The rows of A fall into several groups, and each row is roughly a mix of its group's hidden directions.
A (79 x 10):
[[  2  -8 -25   1  -6 -10  10  11 -14   0]
 [ 22  -4 -10 -10   4 -11  10   5 -17   3]
 [ 24 -13 -16  -5   4  -8   4   3  -7   8]
 [ 23  -8  -6 -13   9   4  12   0 -15   5]
 [ -2  11 -13   5  10  -1   9  18 -20  -1]
 [  2  15  24  -8 -13  -5  -5   8  -9   0]
 [  1   5 -19  -7   7  -2   9   7 -25  -3]
 [-24  13  15   3  -1  14   5  -5  -7  -1]
 [ 24 -20 -12  -7  -1   1  10   2  -1   4]
 [-15  10  22   1   1  13   2 -16  -1  -5]
 [ 20  -3 -13  -7  11  -6  11   6 -18   1]
 [  7 -13 -27   6  10  -4   9   0  -8  -1]
 [-13  18  23   0  -7   4  -7   9  -6   6]
 [-20  10  17   0   3  20   3  -7  -3  -1]
 [ -6   9  25   3   3  13  -7  -7  16   2]
 [ 18 -21 -16  -1   2   6  -1   2  11   8]
 [ 11 -19 -25   0  -1  -6   2   1  -9  -2]
 [-17   5  17   4 -13   5 -12  -5  17  -1]
 [-15  18   0   0  10 -13  -1   2 -19  -8]
 [ 18 -16  -3   1   0  -9 -13  -8  19   1]
 [ -4   0  20   7   2  17  -7  -9  19   5]
 [  2   7 -20  -7   4  -8   9   9 -23  -2]
 [ 21  -2  -5  -9   1 -14  12   1 -20   0]
 [ 24 -12 -13  -4   6   4  11   8  -8   8]
 [  1  -9  17   0  -9  -1 -10 -13  23   1]
 [  2   1 -24  -4  -1  -9  10  10 -19  -1]
 [ 22 -21 -14  -2  -5  -7   1   2   8   2]
 [  4 -18 -23   0  -1   0   7   2 -19  -3]
 [  2   0 -20   3  11 -15   9   2 -20  -7]
 [  0  -5  23   0   3  11 -11 -16  15  -1]
 [ -9  16  21  -7   3   6   9  -7 -15  -9]
 [  0  -7  16 -10 -13  -8  -6 -17  18  -2]
 [ 24  -6 -12  -8   6 -11   7   5 -14   5]
 [-13  21   9  -3   5 -13  -3   1 -17  -8]
 [-18   0  10  10  -8  17  -8   3  14  10]
 [-18   1  10   8 -15   0 -10  -9  18  -6]
 [  1   9 -15   4  12  -4   7  16 -22  -3]
 [ -6  12  -7  11  11  10   9  18 -17   3]
 [  1   5  23  -6  -7  17  -6   5  12  12]
 [-22   8  13   8 -10   2  -9  -2  15  -9]
 [  1   5  23  -6   2   5 -11 -15  17  -1]
 [  9 -10 -26  -4  -2 -13   5   5 -14  -2]
 [ -1  10  27  -6 -14   5 -10   1   9   2]
 [ 12 -21 -13   3 -15  -8   0   6  14  -1]
 [  5  -5 -21  -7  -3 -17   7   7 -18  -5]
 [ 26 -15  -5 -10   8   7   8  -6  -4   6]
 [ 13 -11 -20   0  15   8  11   5  -6   9]
 [-14  22  16  -3   8   3   2  -4 -15  -4]
 [  7  -8  15  -3  -7  -8 -12 -13  22  -2]
 [ 22 -19 -17  -1  -4  -9   2   4   4   4]
 [ -2  -1  19   8   0  15  -8  -8  21   5]
 [ -4   0  20   6  -4  12  -7  -7  23   5]
 [-12  19  19  -7   6   9   5  -4 -12  -7]
 [-13   8  -6  -7  -5  -3  15   6 -25  -4]
 [-12   9  25   0  -3   6   0 -16   4 -11]
 [-12  17  25  -3 -10   0 -10   2   1   0]
 [ -4   9 -14  12   9   5   9  20 -16   3]
 [  8 -21 -15   8 -11  -6  -5   3  17   4]
 [ 23 -12 -16  -7   3  -6   9   6 -10   7]
 [ -3   4  22   0   3  16  -8 -13  16   3]
 [-13  15  -9  -7   0   6  15   8 -21   1]
 [-16  18  16  -5   1   9   8   1 -14  -8]
 [-19   3  14   7 -15   2 -11  -6  16  -5]
 [ -7   5  20  -3  -4  16  -9  -3  19   8]
 [  1   1  13  10   4  18  -8  -4  22   8]
 [ -1  -4 -24   8  12  -9   8   3 -17  -4]
 [ -1   6 -14 -17  -2 -11   9  -1 -22  -5]
 [  1  19  26 -12  -4  -1  -6   4  -5   1]
 [-17   5  21   4  -4  12  -2 -16   7  -6]
 [-28  17   4   8  -2   3  -7   8   2  -2]
 [ 18 -20 -19  -2   1   4   2   8   6   8]
 [-19  19  19  -1   3   8   1  -4  -8  -7]
 [-25  19  10   4   3  -4  -6   2 -11  -3]
 [ -4   2  18   8   2  20  -6  -7  18   7]
 [ 17 -18 -21  -1   7   0   8  -6   7  -1]
 [ -3 -18 -23  18  -6   0   5   3  -2   0]
 [ 21 -14 -20  -1   1 -12   0   7   2   6]
 [-11  18  25  -5  -9  -3  -9   2  -2  -2]
 [-11   2  23   1  -6  12   7 -18  -1  -6]]
One row of each group comes first, with its name. Which group is each row after those in?
[ -5  12 -11  -3   3  -9  11  14 -24  -4] -> <56>
[-25  11  13   7   0  10  -8  -5  10  -4] -> <24>
[-22   4  11   8  -4  15  -9  -1  15   7] -> <42>

[ -8   0 -11  14  -8 -18 -15   7  15   0] -> <24>
[  1  -5 -25   5  15  -8  10   1 -15  -4] -> <42>
[ 12 -15  -8  -4  -2  -3   1 -16  22  -8] -> <42>
[ 17  -6 -11  -4  13  12   9  11 -10  14] -> <42>
[  7 -21 -16  11 -15  -6   3  -4   9  -6] -> <42>
[-17  -6  10  11  -8  13  -5 -11  18  -1] -> <24>
